In the rows, 128 means zero.
Each path is a new rotation, seen through one point. The rows after it are directions, each followed by how far the rotation turns it, in deg/step (0 if it stays put).
Each turn is a multiple of 5 degrees from 10 to 175, or 0.
Each row of a path follows its step; steps can be skipped.
path 1
step 0: [122 140 132 135 136 132 134 137 123 130 121 133 148 122 118 137 140 132
 137 137 129 134 123 123 132 130 123 131 131 145 135 137 138 113 130 133
 142 118 139]
step 1: [120 133 133 136 141 133 141 139 122 127 127 125 135 123 128 140 123 133
 141 113 117 128 134 123 136 114 125 132 124 126 135 120 136 113 131 132
 130 147 116]
step 2: [124 108 137 124 141 129 137 116 146 124 127 131 137 108 144 132 127 129
 123 134 130 131 124 133 132 120 118 120 123 126 133 121 131 124 129 140
 128 138 120]
step 3: [126 128 129 131 130 143 133 120 138 129 105 130 136 127 129 131 128 127
 111 130 136 132 126 132 120 116 139 123 129 140 120 133 147 134 139 144
 131 121 126]
step 5: [122 127 120 133 138 124 141 129 133 135 138 123 126 122 132 125 131 122
 130 137 120 133 128 121 118 130 129 121 131 133 161 116 141 115 121 132
 130 122 127]
step 6: [133 126 125 112 141 137 136 127 130 144 111 129 121 110 127 138 136 134
 142 122 127 132 131 131 126 123 132 125 131 142 136 142 137 116 122 132
 128 129 127]
step 7: [110 131 127 135 133 132 132 130 120 132 121 124 148 117 135 143 131 141
 139 135 133 140 126 130 137 124 127 126 126 125 127 141 134 138 123 137
 118 139 119]
step 8: [115 135 142 147 145 127 133 136 146 122 131 132 141 110 128 127 125 128
 124 130 114 132 129 126 123 132 131 124 129 127 121 122 136 124 138 140
 123 122 123]
step 9: [119 118 136 128 141 134 146 120 135 123 116 133 133 137 129 125 122 118
 126 116 126 130 137 129 135 123 121 117 138 147 125 124 140 117 125 129
 132 119 120]
step 10: [114 108 121 130 136 135 140 125 120 118 125 119 134 129 127 132 129 140
 124 119 143 127 126 139 119 124 125 128 119 132 146 130 148 130 129 132
 136 132 133]
step 11: [131 126 127 137 132 127 136 128 124 136 127 129 143 116 119 134 143 131
 125 141 122 132 108 129 129 116 132 135 128 129 140 131 136 112 138 141
 138 120 136]
Directions:
[129 130 121 132 128 126 130 126 129 129 126 130 129 124 126 127 130 131
 131 127 128 129 129 134 131 128 126 124 127 134 129 122 126 131 132 127
 128 129 127] -> 0
[127 126 127 130 129 128 126 128 127 126 127 123 131 130 128 122 128 129
 123 128 129 120 132 129 128 126 130 124 130 130 128 127 129 127 127 127
 125 122 131] -> 65
[132 129 128 128 131 129 129 131 129 131 130 128 131 124 132 129 129 129
 127 132 128 123 128 132 129 122 131 126 128 125 123 130 125 129 126 128
 127 134 125] -> 70
[126 129 129 126 128 126 128 129 130 127 126 125 130 132 126 131 130 133
 131 131 135 125 125 131 127 129 131 134 129 131 127 130 127 131 129 134
 128 126 128] -> 100
[121 128 125 125 129 129 127 126 132 125 133 126 128 129 124 130 128 133
 126 132 128 128 128 127 128 127 124 125 131 122 131 128 127 131 128 126
 129 131 129] -> 130
path 2
step 1: [120 125 139 124 129 129 139 135 146 126 139 123 139 117 134 121 137 131
 126 142 127 147 130 120 123 134 122 138 125 129 124 130 132 120 129 124
 128 128 141]
step 2: [118 120 110 134 124 128 137 131 120 138 144 135 123 120 144 132 123 128
 130 123 118 121 136 128 128 136 137 132 126 129 133 142 125 113 128 133
 133 130 132]
step 3: [122 128 137 133 135 121 134 125 129 125 118 129 125 133 132 117 139 127
 134 129 127 134 118 143 135 131 118 128 133 134 133 138 109 108 129 123
 118 127 141]
step 4: [139 131 107 131 131 135 133 125 140 131 135 131 132 138 146 129 135 123
 134 114 121 141 137 127 139 121 130 129 123 130 123 121 128 121 141 122
 130 119 129]
step 5: [129 125 132 129 134 126 127 152 134 124 120 131 137 134 139 133 127 133
 136 128 137 134 133 113 115 130 121 131 127 120 141 132 122 113 126 129
 126 134 142]
step 6: [116 129 122 139 137 138 137 130 129 135 114 130 120 108 134 135 121 129
 129 124 128 125 135 122 139 116 129 128 112 137 121 136 126 116 135 123
 131 122 127]
step 7: [133 120 118 125 125 138 134 120 130 122 113 134 134 139 133 117 125 128
 137 132 126 136 118 129 114 121 129 114 127 130 124 141 115 120 116 119
 131 131 137]
step 8: [137 123 125 132 125 122 128 125 139 133 122 125 119 128 124 122 134 127
 129 113 147 132 141 118 126 133 137 131 119 127 123 123 121 115 129 123
 134 105 126]
step 10: [121 126 130 124 125 127 133 129 117 138 124 126 127 123 140 122 124 142
 128 125 133 130 132 136 126 140 143 133 111 128 122 142 142 116 127 110
 130 126 125]
step 11: [127 121 131 133 132 124 147 112 133 136 125 137 131 125 139 116 141 135
 117 134 131 127 129 130 121 123 123 126 139 115 127 136 110 124 128 125
 137 130 126]
step 12: [119 119 125 122 118 116 123 126 139 143 138 115 128 130 146 124 135 121
 138 129 126 137 127 131 126 124 130 136 118 126 118 124 127 120 125 129
 123 113 136]
Directions:
[132 128 125 131 128 124 129 125 121 127 129 123 129 125 127 124 126 129
 129 129 129 129 124 131 129 123 130 126 131 126 127 128 124 127 129 130
 129 123 132] -> 85
[126 133 131 134 129 125 125 130 128 128 128 128 125 130 126 129 130 128
 125 132 134 126 129 125 129 130 132 125 131 127 129 130 122 125 130 126
 128 128 125] -> 135
path 3
step 0: [142 133 131 120 128 131 125 137 137 123 122 126 126 115 124 137 127 124
 139 133 130 134 123 128 111 131 112 119 136 130 143 145 130 123 117 132
 133 113 123]
step 1: [131 116 136 133 135 136 122 133 142 138 128 125 134 135 123 132 118 117
 142 126 118 131 142 116 109 129 131 126 142 127 130 121 119 131 134 118
 125 135 115]
step 3: [135 117 135 116 137 136 117 121 120 130 117 140 129 119 127 129 134 119
 129 114 131 130 122 131 116 140 118 111 126 126 133 130 142 135 143 136
 126 125 124]
step 4: [115 128 133 115 127 124 115 139 133 127 121 120 131 130 127 116 125 130
 142 115 121 137 129 113 136 136 137 111 134 133 121 125 139 124 124 120
 126 125 117]
step 5: [126 139 121 115 137 123 127 127 133 124 126 124 131 126 127 131 137 132
 151 129 133 132 124 134 110 129 122 133 141 128 142 133 130 116 123 127
 120 107 133]
step 6: [142 123 144 123 137 130 120 128 128 138 135 128 120 133 137 136 126 126
 146 126 120 126 129 117 116 133 122 134 137 128 137 116 124 123 143 130
 131 137 111]
step 7: [141 125 119 125 130 129 117 147 119 136 117 124 131 133 114 111 113 128
 139 133 125 117 126 121 129 122 121 127 131 134 136 119 142 125 121 133
 133 126 129]
step 9: [127 135 132 118 133 131 110 129 138 133 128 130 138 133 123 125 128 124
 145 125 122 139 136 120 126 131 147 110 126 136 126 125 119 133 124 134
 127 131 110]
step 10: [133 129 123 116 118 128 117 123 122 129 128 132 131 121 124 127 120 120
 148 132 123 136 130 132 118 132 129 128 137 139 136 127 133 119 130 130
 114 107 145]
step 11: [138 115 144 125 133 120 123 128 138 128 124 121 116 128 135 136 124 129
 136 124 121 127 120 117 114 147 113 123 136 134 130 128 137 137 138 134
 121 127 121]
step 12: [129 122 121 127 145 126 108 135 132 130 120 125 138 135 124 111 120 136
 138 129 135 118 124 114 121 118 126 118 141 126 121 122 134 120 125 123
 130 127 124]
Directions:
[129 130 131 124 129 124 128 134 125 125 126 132 127 122 126 129 127 129
 127 129 132 128 129 132 125 125 127 129 128 127 128 128 126 126 125 129
 123 128 133] -> 140
[125 130 126 128 131 127 128 127 132 127 127 130 131 132 127 127 132 133
 128 126 126 126 128 125 122 124 129 132 127 125 125 128 124 131 125 127
 122 126 125] -> 100
[130 124 125 126 129 127 127 125 126 125 124 132 124 127 127 126 125 131
 124 127 127 126 121 124 128 129 128 131 126 131 128 129 133 128 127 126
 128 132 127] -> 85
[127 123 124 132 124 121 125 130 124 130 130 127 132 127 126 123 128 129
 130 124 128 129 130 129 127 129 130 130 129 130 126 128 125 125 126 126
 130 131 125] -> 135
[129 128 133 130 128 127 126 127 129 125 125 126 124 127 127 130 131 127
 124 124 130 130 130 130 124 132 127 131 126 129 130 122 125 132 131 124
 131 128 125] -> 140
path 4
step 0: [129 128 122 133 119 130 132 132 136 135 134 135 116 128 137 135 128 125
 118 135 124 121 118 130 149 123 145 144 115 128 140 118 119 126 122 110
 119 130 117]
step 3: [144 136 128 127 116 131 123 127 151 140 136 145 128 133 128 127 126 147
 122 134 124 136 129 129 132 138 139 137 130 126 128 119 127 139 135 117
 116 133 133]
step 4: [137 119 135 121 138 130 115 119 134 142 130 124 130 126 128 137 125 132
 114 155 112 124 135 112 129 129 120 128 128 125 126 121 131 116 140 135
 131 131 129]
step 5: [137 135 129 116 124 110 131 130 138 129 134 127 109 130 128 130 136 116
 124 131 117 133 122 125 132 130 109 115 134 119 113 128 130 112 123 125
 122 117 122]
step 6: [135 137 140 110 128 123 127 143 134 132 119 129 128 130 139 128 128 139
 114 129 138 136 131 133 132 138 138 129 135 133 120 127 128 134 126 124
 112 107 137]
step 7: [144 131 127 132 144 134 113 136 122 127 130 123 136 117 149 126 110 134
 119 139 119 125 132 124 132 114 130 126 130 132 126 121 130 122 128 123
 129 115 118]
step 8: [130 131 126 127 128 125 142 130 140 118 132 139 110 125 141 118 133 125
 133 149 120 123 135 128 132 116 121 128 135 122 125 140 131 129 116 113
 138 120 118]
step 9: [127 124 132 117 129 123 142 128 129 119 116 136 128 129 129 138 135 143
 121 137 128 133 129 136 132 130 149 128 150 127 137 139 125 125 130 143
 129 115 120]
step 10: [150 133 115 134 139 116 119 125 117 123 138 130 141 123 129 125 133 151
 124 121 121 135 129 132 133 127 124 121 130 128 137 138 128 126 138 126
 130 123 114]
step 11: [134 132 120 114 125 124 119 119 135 125 133 128 120 116 140 117 137 139
 127 142 133 124 132 120 122 138 123 122 125 113 134 139 121 147 125 118
 142 135 128]
step 12: [121 121 120 115 139 120 121 128 139 131 118 125 113 125 127 132 135 129
 118 132 119 128 112 128 125 128 150 110 140 132 129 121 121 131 134 135
 141 133 128]
Directions:
[134 130 127 131 125 127 126 126 130 127 123 128 135 129 128 125 126 128
 125 123 132 127 130 127 134 129 130 126 129 127 132 128 130 126 128 125
 127 127 131] -> 100
[127 128 126 128 133 129 124 127 129 130 128 128 134 128 129 130 127 126
 122 125 124 130 131 129 128 124 122 129 129 132 128 134 127 127 126 131
 128 131 127] -> 125
path 5
step 0: [126 129 141 134 135 118 130 145 133 138 130 136 116 131 148 121 125 124
 124 122 132 138 122 111 130 124 118 122 137 122 133 134 124 134 120 124
 106 125 134]
step 2: [128 119 141 131 138 135 119 137 119 137 127 110 135 138 130 139 119 119
 128 123 134 128 124 104 122 129 137 129 129 140 123 123 116 124 123 119
 120 115 126]
step 3: [127 141 128 130 126 133 140 129 127 119 144 134 122 127 120 122 135 130
 122 120 134 145 119 134 134 129 119 115 141 125 140 145 132 129 131 119
 119 142 141]
step 4: [125 121 119 144 118 124 128 132 114 130 129 109 126 130 118 128 118 125
 114 116 128 115 128 116 133 128 144 136 121 123 116 128 130 142 133 132
 138 126 116]
step 5: [124 146 122 123 130 124 125 124 127 126 135 128 136 130 129 134 129 111
 135 125 117 148 114 117 116 122 130 121 135 141 129 128 125 111 123 124
 116 118 136]
step 6: [115 136 133 134 132 133 138 128 121 134 129 136 119 130 123 113 130 136
 122 113 145 126 121 117 140 111 124 128 126 113 130 129 137 140 129 135
 136 141 123]
step 8: [129 140 136 142 130 131 125 130 137 137 125 136 130 127 123 125 137 119
 131 118 143 130 126 113 129 115 132 113 132 127 141 106 123 119 125 115
 124 132 143]
step 9: [127 129 136 129 123 141 136 131 111 117 132 120 115 127 127 122 119 137
 119 122 144 137 129 130 131 129 121 130 114 133 124 150 121 126 120 128
 128 130 108]
step 10: [127 126 131 144 125 109 125 136 130 130 135 115 132 125 142 139 135 109
 125 118 122 130 123 121 134 141 133 123 131 130 126 122 127 137 138 111
 126 126 141]
step 11: [135 138 121 134 120 140 137 121 123 126 126 137 127 127 102 123 122 124
 113 130 135 131 130 105 126 119 117 121 132 135 132 129 130 115 127 130
 116 134 121]
step 12: [107 134 134 123 129 132 123 135 121 122 128 110 130 127 136 129 132 133
 128 118 134 137 108 121 133 137 137 141 123 119 123 138 127 147 126 129
 124 118 128]
Directions:
[130 131 127 130 131 131 126 128 122 130 125 129 132 128 128 129 130 128
 127 129 129 126 127 126 123 126 123 130 132 129 126 126 126 124 122 128
 126 133 132] -> 125
[127 131 125 126 123 133 129 130 128 132 128 132 124 128 131 131 126 130
 126 132 129 126 128 125 129 127 128 123 130 127 135 130 133 127 127 128
 129 129 130] -> 135
[125 129 128 132 125 129 130 122 129 129 129 130 130 127 128 128 129 127
 129 125 131 129 125 133 130 130 128 133 129 131 131 124 131 129 129 126
 130 128 135] -> 155
[130 129 124 132 122 128 123 129 133 127 126 130 130 124 124 126 128 127
 126 129 128 126 128 128 126 128 134 130 126 127 129 126 127 127 125 129
 123 125 128] -> 110
[131 132 123 131 131 128 129 127 129 132 129 125 125 132 127 129 129 125
 125 132 125 128 130 127 125 132 128 129 122 127 130 124 125 129 131 127
 132 128 129] -> 120
